Each path below is one point turned by a fixed rotation once a step. After each direction that follows a path, write how fast that rotation turns it, in deg/step (0 if it stays still).
Each turn is a multiple of 5 degrees from 10 to 175, or 0.
Each row of a path follows its step; steps can be skipped.
Path 1:
step 0: [-293,-148,246,27,200,-50,52,-185,72,-328,-311,-17,-49,94,113,-279,-38,114,80,-55,-2,478,11,253,-303,43,243,32,-187,-70,-177,136,159,196]
step 2: [-6,269,-173,-206,71,-262,-9,45,-72,-78,-216,108,-183,-119,-239,-299,-309,-48,48,342,216,-82,109,-18,-124,-105,-252,-45,355,59,375,170,-145,33]
step 3: [-160,-27,88,187,-212,-76,-124,69,-161,33,3,-358,32,165,-250,-183,-250,-69,240,-85,72,-35,323,349,-256,5,63,35,-104,-3,-147,458,-66,240]
step 6: [-54,174,87,156,346,-139,-100,154,-214,-212,-260,-101,239,-181,-12,-81,47,-105,-21,-169,-120,336,31,150,107,-34,268,-73,-229,128,-148,382,216,287]
step 7: [238,-272,-180,-293,130,-7,-63,72,-134,13,-176,-126,13,84,37,-175,246,224,-105,257,375,-89,-95,159,509,77,252,-24,-75,118,194,178,86,-14]
step 8: [40,241,-189,-216,10,84,110,2,-193,111,-36,307,-30,174,-240,-143,-75,-245,256,125,596,-109,16,-189,-124,-154,-270,-137,-170,-3,183,168,79,105]
step 9: [-192,52,352,215,157,-26,122,83,-253,57,-155,-272,246,-26,-375,18,41,9,368,-109,108,-72,50,139,-338,94,71,136,-370,255,86,55,-108,-28]
step 10: [140,-330,35,-24,-2,-155,-83,262,270,-46,246,-110,149,259,-350,-161,246,236,-196,-73,18,-242,-144,-206,19,255,122,-85,-97,354,144,-61,71,47]
step 12: [24,81,148,-50,115,252,-249,129,71,-430,-120,-179,-19,-254,-174,344,-11,27,176,-24,104,173,-11,195,58,-276,365,114,-277,146,-169,202,-80,131]
[-23,83,110,96,-29,56,-17,-151,47,10,-60,-20,4,12,-55,-55,-26,-92,13,-38,-2,104,84,-75,101,74,-29,158,-92,-46,3,41,-27,106]	125
[-110,-9,44,11,-35,-81,-63,151,-92,74,-39,66,-109,69,38,-79,24,-101,-29,32,-39,91,34,52,49,81,44,-78,34,-78,29,62,-140,-23]	20
[-13,5,-106,15,99,17,38,99,10,-12,70,45,-92,55,-14,-36,-101,21,-20,-34,148,72,-7,-134,-17,71,-87,100,154,-63,33,-36,67,26]	125
[57,-116,-41,44,-71,83,20,7,76,46,-78,36,-44,125,55,-35,132,-8,16,-10,-96,-50,-63,-10,-14,27,24,97,43,-9,88,152,138,-48]	115
[-10,37,45,65,72,-12,88,-76,-67,-42,0,109,89,66,51,84,69,-65,13,79,102,18,-71,137,109,130,-34,-59,49,11,-58,-9,111,0]	45
[-2,-17,-78,-21,-59,-75,-75,57,110,-18,163,90,73,44,-41,34,21,-79,33,-87,14,-37,-17,-37,45,-31,-70,-56,-86,-68,-141,140,11,73]	155
Path 2:
step 1: [319,-39,-22,-13,-231,394,-237,-356,63,-124,-219,-242,132,217,-36,131,24,-274,-266,126,38,6,364,-84,-288,-113,327,-178,-12,-47,116,188,53,379]
step 2: [546,-93,23,198,-71,118,-69,-8,54,304,59,79,-174,352,-339,444,7,-46,-39,-101,46,25,138,-328,12,197,53,-420,253,-132,-217,-17,-21,11]
step 3: [110,-277,-541,72,15,-253,90,157,109,432,-83,205,-181,3,100,-91,186,-295,136,-203,53,-115,30,-58,-121,-114,-112,-187,311,-367,-266,-38,-172,130]
step 4: [-244,55,-236,25,-165,-117,-128,-196,137,26,-118,-216,187,120,95,-180,156,214,-9,-149,-356,-105,-170,-166,-68,-408,-452,-224,85,-341,-169,-240,-335,-131]
step 8: [-194,-240,-183,54,181,196,21,-263,-354,-169,-178,-139,-131,-362,306,293,-28,-31,-386,185,-113,289,-63,-52,-194,26,23,335,-291,-85,-172,-233,187,37]
step 9: [-56,-125,201,-88,-20,63,-437,58,-288,-286,157,56,-375,-1,-25,416,92,183,149,115,167,471,-243,-99,-317,129,-204,-86,-238,159,-174,3,20,-89]
step 10: [26,-94,165,-278,-121,-255,101,649,-313,-275,143,111,-45,44,40,-19,16,-207,90,35,290,56,-32,153,-223,150,43,114,-43,-61,-425,241,-320,31]
step 11: [-234,-1,83,-25,-317,-38,-132,256,-68,19,-148,-41,203,221,165,-266,-29,-243,-206,-191,-79,93,113,223,47,-25,315,-163,-553,-8,20,111,-586,-126]
step 12: [253,309,-136,-4,-171,398,-16,-124,120,-189,135,120,412,20,369,244,7,75,-275,-80,-50,116,334,212,21,156,100,-375,-135,-42,178,315,-204,80]
[-97,-16,-46,-83,-22,16,42,-59,-72,3,39,2,92,-47,-56,-41,39,46,-58,-57,0,-34,90,-111,24,-136,55,65,-155,-82,70,-100,-95,92]	100
[16,-1,96,-89,-100,44,-68,-85,-86,-116,1,-64,63,28,-101,-100,85,25,44,-14,79,13,-13,-79,-103,-17,-59,61,111,110,-50,48,70,46]	85
[-18,40,108,30,72,46,-9,-2,-103,118,-22,112,63,-80,-52,-40,-40,-89,-73,-66,-59,11,12,27,70,64,-45,116,35,-87,-159,70,27,79]	140
[49,-37,86,42,-60,-34,43,12,108,151,-45,-56,-5,-52,22,-20,78,49,13,153,-50,-3,25,-98,64,-127,-10,-97,28,19,-73,30,34,149]	25
[-102,60,27,12,10,15,-26,57,2,-89,-5,61,-46,-103,-73,-82,-26,-1,-3,173,-58,-18,-10,-89,-76,75,115,-34,-39,-89,10,-61,171,-48]	40
[-50,228,73,-27,-16,-115,-87,-45,24,56,-17,-13,25,38,-53,83,-87,-21,13,-28,2,50,8,24,-67,25,-99,-102,-52,37,14,-135,-2,96]	145
Path 3:
step 0: [-134,-73,277,-305,49,158,37,-131,-108,158,-110,-53,361,-5,-56,119,-123,-38,159,-99,-233,468,-348,-84,355,-59,-211,-34,-12,-266,-161,-414,-163,99]
step 3: [-149,-335,-201,184,66,74,322,51,-288,271,-289,-132,22,1,429,61,128,229,61,-381,-117,-127,220,-252,153,76,-430,34,-9,104,-176,-93,-12,127]
step 4: [-34,-109,-14,92,34,-200,226,268,225,134,215,-385,-199,-66,402,66,177,198,114,64,32,335,295,-53,-16,-147,-88,301,257,-23,135,-221,-398,100]
step 5: [334,-64,-72,-113,-43,-127,213,225,79,-68,213,-41,65,108,235,271,158,-88,196,69,-232,3,-9,-405,-171,-121,-145,543,-72,303,-15,240,3,-348]
step 6: [153,44,-37,-232,19,69,313,149,-276,-202,4,198,295,-110,172,-211,-63,-410,184,295,-358,-88,369,-58,-56,71,-201,300,-111,-6,151,-232,-151,218]
step 8: [404,-157,324,-202,-61,-117,-321,-174,-36,-98,182,325,-117,395,230,132,-158,141,114,-88,-26,-9,106,57,-215,484,-5,221,78,-176,253,-44,-93,63]
step 9: [141,-352,228,294,-289,-247,-151,169,-263,235,-177,9,117,-14,-150,-139,-79,-67,227,-213,-220,-71,135,-29,-186,340,264,256,-260,-217,-11,-109,317,7]
step 11: [-308,122,-25,-168,149,122,-295,120,-95,254,200,-98,277,267,-38,336,63,327,53,114,-119,159,-68,-99,154,238,40,166,-205,6,369,97,486,-115]
step 12: [81,70,-117,97,73,-200,-153,144,-374,430,223,126,326,-95,-138,228,-179,169,-35,255,-75,-423,59,148,413,-49,135,60,-56,-117,184,-248,-172,-52]
[87,-64,31,-6,-20,63,-53,34,-20,28,23,91,-14,2,125,-2,29,-54,-9,-84,135,-13,34,121,-35,128,-2,-164,-105,-30,-127,10,-62,-1]	60
[11,-2,-71,-116,-44,-124,-47,30,-6,-26,18,104,-71,95,-109,-76,-5,44,87,-53,-71,83,-61,114,59,9,38,26,-33,-3,-90,8,84,152]	35
[-13,81,-33,-118,112,44,44,41,-140,-18,52,80,69,-45,-49,109,60,-75,29,123,77,40,-6,-120,2,12,105,-80,-15,56,-4,20,32,95]	70
[68,67,95,22,-27,-20,-138,-115,-33,-160,-53,-14,49,-36,-71,-52,124,-112,5,-56,-40,59,6,-23,-3,71,-10,64,-18,84,29,19,-141,31]	40
[-83,11,-157,-67,-56,-18,-96,68,-84,112,9,-51,-41,2,47,-46,107,37,-66,-82,-98,3,-5,-25,-42,42,93,-74,35,115,72,-59,-65,-86]	45
[-5,-61,-12,-142,48,105,-48,-78,30,-102,2,56,2,-62,76,136,-89,90,-35,-79,-108,6,-131,-28,-85,54,-81,32,-24,67,-5,25,56,-22]	130
[-17,55,95,-100,101,9,-75,-137,37,116,28,-82,-55,-87,-100,-40,-12,54,-1,0,-8,-118,13,48,62,-43,79,-50,-174,-11,15,35,12,-35]	20
[-10,-13,-50,72,-8,87,22,-143,-117,75,105,-8,10,-2,-95,108,77,-42,-55,-64,10,100,-6,142,12,-129,-83,16,39,19,-62,-62,34,-27]	25
Path 4:
step 0: [-37,59,-4,39,219,-205,-88,8,225,281,-18,-181,-30,47,-154,35,-354,-33,-55,-95,-256,-11,148,-473,-198,120,28,99,42,-208,494,154,193,63]
step 1: [-485,36,-61,-93,66,8,116,86,-197,-345,-47,76,84,-166,386,-127,-285,-33,-263,18,-208,-71,-27,157,24,-119,-144,225,-12,161,192,-226,-31,329]
step 3: [296,-93,-43,-106,-238,161,-146,-24,183,-97,-134,-19,165,121,212,70,14,-202,-40,33,-142,-82,161,-78,-125,220,338,-202,211,-231,-331,-43,198,-474]
step 4: [111,198,176,-106,-42,-63,-16,-286,-17,-85,-46,-274,160,-169,-100,-59,317,-17,290,-183,-21,189,213,94,68,122,-31,65,315,247,-308,-208,-69,462]
step 7: [66,330,64,-98,-70,21,62,-14,14,-134,-60,-76,1,-51,-411,139,25,182,51,17,-36,-531,-229,223,-88,-197,-103,160,-292,311,-84,332,-167,-138]
step 8: [-325,-40,-1,283,-223,207,-133,-19,-25,244,6,25,33,-167,-243,16,111,-42,-159,-29,-51,-152,15,-47,-605,-22,101,-204,140,-370,55,-17,169,-201]
step 10: [-224,-324,-79,-110,84,-141,85,102,554,-118,159,-57,-121,183,69,14,-10,-82,-64,-387,-140,13,44,-177,350,-169,-101,126,-21,313,182,142,-31,100]
step 11: [-96,-56,-169,-37,103,-76,-299,-175,-159,-332,-39,274,-123,-226,316,-44,8,-12,-433,88,208,-99,61,68,422,-48,16,-205,210,-150,-123,13,154,-181]
step 12: [413,433,109,-202,37,266,8,-96,-87,-61,-105,287,131,-93,-8,64,68,138,303,-22,78,-94,-9,24,109,393,191,-143,-345,12,-159,137,113,124]
[78,13,-83,-28,23,76,-22,-7,-5,89,-10,-13,77,-54,-124,61,-146,40,17,0,40,47,-114,-78,97,-95,-31,-94,30,33,-122,-139,-21,20]	45
[2,11,26,-50,3,-12,63,35,93,41,-121,-97,-60,-67,-15,-17,19,44,-4,79,62,-78,90,-63,127,-64,24,107,113,15,-42,59,-7,-189]	95
[72,-87,158,54,5,-82,44,-55,69,58,-41,82,-19,-19,-92,16,-39,11,129,-27,-80,-138,1,-58,72,43,5,-107,-105,56,80,38,-40,8]	145
[-34,101,59,-29,-38,-4,91,-86,43,115,0,-78,36,4,-36,-43,-66,-84,137,-41,97,-3,32,53,-104,20,76,-61,140,-66,6,29,114,80]	80
[-21,127,35,-67,73,111,30,-45,-20,21,-4,193,50,60,38,18,-85,2,-114,127,22,-83,27,-2,25,-88,40,-7,16,32,56,122,-34,72]	70
[26,62,-100,-18,-9,53,-8,74,123,155,-18,-58,-85,80,36,131,107,37,-31,-87,-40,2,-95,-36,-9,14,-71,-68,-3,23,49,150,25,35]	140
